Some points, each followed by its number:
[-1.53 -0.94 -1.29  0.22 -2.34  2.10 -1.00 -1.18 -0.22  0.97 -0.68 -0.51  1.68 -0.68 -0.68 -0.33
 -0.85  0.79  0.05 -0.07 -0.10 -0.14  1.45  0.37 -1.16 -1.59 -0.39 -1.75  0.41  1.20  0.08  0.92] 0
[ 0.08  0.47  0.92  1.73  1.54 -1.28  1.53 -1.12 -0.55  1.32  1.73 -1.56 -0.35 -2.13  1.46 -2.24
  0.17 -0.50 -1.00  0.20 -0.82  1.69  1.81  0.83 -0.56 -0.08  0.89 -0.55 -0.15 -1.12 -0.46 -4.03] 1
[ 0.23  0.19 -0.28 -0.49  0.49  0.58 -0.34  0.12 -0.37 -0.55 -0.67  1.01  1.23  0.25 -0.27  0.55
 -0.32 -0.22 -0.03 -0.59 -0.84 -0.46 -0.52  0.19  1.01  0.52 -0.26 -0.30  0.45 -0.02 -0.56  0.24] 2
[ 4.28  2.17  1.66 -0.54 -0.79  0.18  0.90 -0.15 -0.95 -0.01  0.78 -0.89 -0.06  0.42 -0.24 -1.49
  1.12 -0.28 -0.27  1.33  0.14  0.18  2.00  1.46 -0.34  0.02 -0.84  1.03 -1.38  0.39  1.53  0.25] 3
[-0.22 -0.84 -1.18  2.17  2.74 -1.16 -2.99  0.81  1.51 -1.53  2.62 -0.56  0.04 -1.50  2.90 -2.04
  3.33 -2.28  0.68  0.19 -0.68  0.24  1.33  0.54 -2.71  0.93  3.09 -0.28  2.31  1.07 -0.63  0.28] 4
[-1.26  0.40  0.08 -0.13  0.13 -0.57  0.85  0.10 -0.24 -0.17 -0.29 -0.57  0.55  1.14  0.22  0.05
 -0.99  0.69  0.40 -0.47 -1.30 -0.09 -0.12  0.22 -0.95  0.08 -0.24 -0.57  0.30 -0.35 -0.05  0.20] 5
[ 3.11 -1.31  0.72  0.23 -3.24  1.19 -2.38  0.66  1.17  0.44 -2.87  3.73  2.01 -1.84 -2.10  2.30
  0.93  0.43  0.86 -1.11  0.22  0.13 -0.32  2.43  2.41 -0.58 -0.41  1.27  0.65 -0.08 -1.66  1.35] 6
[-0.61  0.19 -0.80 -1.42  0.27  1.33  1.62  1.36  0.54 -1.88 -0.76  0.39 -1.27  0.76 -0.51  0.70
  0.63 -0.34 -0.22 -3.07  2.26  2.76 -0.03 -1.37  0.00  0.16  0.25 -0.54  0.12 -1.27 -0.11  0.21] 7
[ 0.75  0.57 -0.18 -0.31  0.40  0.77 -1.18  0.42 -1.13 -0.79 -0.86  2.47  0.86  0.22  0.20  1.07
 -0.65 -0.49 -0.77 -1.11 -1.61 -1.01 -1.20  0.29  1.43  0.92  0.62 -0.29  0.20  0.07 -1.65 -0.18] 8
[-0.38 -0.79 -0.47  0.02 -1.49  0.88 -0.55 -0.80 -0.16  0.51 -0.86 -0.09  0.83  0.00 -0.83 -0.45
 -1.13  0.23 -0.37 -0.64  0.06 -0.08  0.43  0.56 -0.47 -0.44 -0.36 -1.01  0.17  0.42  0.16  0.27] 9
[ 0.77  1.02  0.45  0.64 -1.91 -0.40 -0.38  0.20  0.18 -1.27 -0.02 -0.53  0.48 -1.19 -0.43  0.84
  0.00 -0.14 -0.60 -1.25  1.58  0.23 -1.31  0.57  1.90 -0.20  0.23  0.11 -0.82  0.11 -0.69 -0.61] 10
[ 0.83  0.23 -0.56 -1.52  0.82 -1.11  1.65  1.05  0.01 -1.42 -0.41  0.92  0.31  0.42 -0.38  0.66
  0.33 -0.35 -0.54 -0.87  0.30 -0.35 -0.59 -0.98  0.69  0.76 -1.00 -0.14  0.20 -0.99  0.09  0.80] 11
[-0.33  0.96 -0.49  0.87 -0.01 -1.34  1.00 -0.03 -0.24  0.25  0.26 -0.50 -1.18  0.29  0.84 -0.16
 -1.02 -0.06 -0.63  0.40  0.68 -0.05 -1.11 -0.69  0.86  0.14  0.10 -0.13 -0.01  0.01  0.01 -0.26] 12
[-1.05 -0.80  0.96 -2.47 -1.48  0.58  1.16  0.53 -0.75 -0.73 -0.08  1.14 -2.76  2.35 -1.66 -0.11
 -0.90  0.80 -1.24 -0.32  0.36 -0.60 -3.07 -1.49  0.02  0.92  0.95  1.00 -1.12  1.01 -0.22  2.33] 13
[-0.08 -0.15  0.69 -0.67 -1.29  0.91  1.08  0.29 -1.48  1.72 -1.06 -1.26 -1.40  1.36 -1.58 -1.15
 -2.24  0.01  0.19 -0.35 -1.13  1.09  1.08  0.75 -0.97  0.11 -0.47 -0.17 -0.83 -0.33  1.54  1.59] 14
[ 0.05 -0.82 -0.94 -0.30 -0.69 -1.61 -1.79 -0.43  0.85 -1.08 -1.31  3.16  0.30  0.41  0.36  0.83
  1.10 -0.65  0.25 -0.02  0.87 -0.86  1.23  0.49 -1.03  0.60  1.15  0.04  0.96  0.51  0.06 -0.18] 15
New points follow, each followed by the numbers of its five nearest points above by angle, seen from the average point of the numbered points, nearest first.
[ 0.53  0.45 -0.01 -0.33 -0.37 -0.42 -0.13  0.65  0.07 -0.32 -0.19  0.22  0.10  0.59 -0.01  0.35
  0.27  0.35 -0.03 -0.13 -0.25 -0.58 -0.08 -0.58 -0.06  0.39 -0.35  0.75 -0.18 -0.65 -0.43  0.27] 11 5 13 12 2
[-0.17 -0.88  0.12 -0.13  1.10  0.21  0.10 -0.98 -0.01 -0.39  0.76 -0.41 -1.24 -0.50 -0.68 -1.19
  0.17 -2.04  1.02 -0.52  0.67  0.41  0.58 -0.03 -0.05 -0.47  0.14 -1.09  0.13 -0.36  1.02 -0.86] 1 4 7 12 14
[ 2.78  1.60  0.71  0.49 -1.05 -1.72 -0.53 -0.21  0.43  0.77  0.83 -0.95 -0.05 -1.17  0.44 -0.79
  0.09  0.35 -2.15 -0.52  0.99  1.22  0.88  0.76  0.68  1.21 -2.17 -0.53  0.18  0.18  0.44  0.38] 3 10 1 12 11
[ 2.41  1.26  0.75 -0.39 -1.18 -1.66 -0.19 -0.28  0.68  0.35  1.76 -1.19  1.02 -1.06  0.57 -0.85
 -0.02  0.04 -2.37 -0.42  0.79  1.35  0.70  0.12  1.19  1.47 -2.20 -0.61 -1.22  1.61  0.65  0.22] 3 10 1 12 11
[-0.34 -2.37 -1.05 -0.49  1.40  1.14 -1.09 -0.32  0.20 -1.00  1.41 -0.65 -3.10 -0.88 -1.46 -1.87
  0.52 -2.21 -0.52  0.17  1.08  0.13  1.79 -0.71 -0.16  0.21  0.86 -1.51  0.44 -0.81  0.66 -0.49] 4 1 7 14 0
[ 3.47  2.16  0.92 -0.41 -0.61 -1.33  1.05 -0.11  0.10  0.23  0.99 -1.47 -0.66  1.27  0.17 -1.02
  0.53 -0.44 -0.12  0.89 -0.30 -0.30  0.62  1.15  0.02  0.79 -0.02  0.40 -0.74  0.19  1.66  0.90] 3 14 12 1 11
[-2.48  0.35 -0.71  0.99  1.25 -0.71  0.48 -1.48 -1.37  0.42  0.57 -1.18  0.38 -0.42  0.37 -1.72
  0.20 -0.88 -0.15  0.66 -1.62  0.49 -0.13  0.38 -0.75 -1.34 -0.25 -0.98  0.48  0.51 -0.66 -1.34] 1 5 12 4 0
[-2.28  1.10 -0.94  0.70  1.33 -0.46  0.76 -0.56 -0.80  0.54  0.92 -2.05 -0.03 -0.60 -0.30 -1.71
  0.13 -0.20 -0.80  1.00 -1.29  0.30  0.93  0.40 -0.81 -0.52 -0.71 -0.86  0.02  0.38 -0.34 -1.56] 1 5 12 4 0
[ 0.17  0.79 -0.44  1.15 -0.27  0.00 -0.41 -0.23  0.03  0.73 -0.27 -0.51  0.22 -0.45  0.02 -0.35
  0.55 -0.75  0.17 -0.07 -0.15 -0.44  0.30  0.25  0.18 -0.28 -0.17  0.67  0.20 -0.24 -0.06 -0.09] 1 4 12 3 0
[ 0.79  1.19 -1.48  2.27 -0.25 -0.16 -1.02  0.34  0.69  1.56 -0.58 -0.96  2.58 -1.27  0.46 -0.49
  1.30 -1.69  1.40 -0.15 -0.30 -1.87  0.01  1.37  0.48 -0.64  0.20  1.91  0.62 -0.35 -0.18  0.42] 4 6 10 2 3
[ 1.99 -0.39  2.01 -0.11  0.18  0.89  2.11  1.46 -0.18  0.46  0.41 -0.47  1.53  0.34  0.10  0.65
  0.44  1.80  1.52  0.28 -1.06  0.84  0.25  0.75 -0.28 -0.48  0.54  1.38  0.76 -0.28  0.44  0.77] 3 5 14 6 1
[ 0.58  0.59  0.94  0.73  0.33 -0.58 -0.11 -0.61 -0.26  0.82 -0.50  0.43 -1.17 -0.60 -0.58 -0.25
  0.82 -0.28 -0.32  0.74 -1.17 -0.34  0.17  0.95  1.37 -0.29  0.18  1.55 -0.49 -0.26 -0.30 -1.57] 1 3 12 10 8
[ 1.61  0.49  0.30  0.02 -0.48 -1.44 -0.34  0.07  0.67  0.26  0.28 -0.38 -0.13 -0.38  0.24 -0.44
  0.07 -0.17 -1.45 -0.71  0.09  0.22  0.14  0.79  0.67  0.45 -1.48 -0.34  0.90  1.05  0.48  0.38] 3 12 10 1 11
[-1.26  0.22  0.05 -0.45  0.52 -0.36  0.55  0.25 -0.22 -0.28 -0.63 -0.44  0.69  1.38  0.10  0.40
 -0.95  1.00  0.56 -0.48 -1.43 -0.31  0.04 -0.13 -0.85  0.47 -0.23 -0.57  0.21 -0.30 -0.15  0.07] 5 2 14 11 12
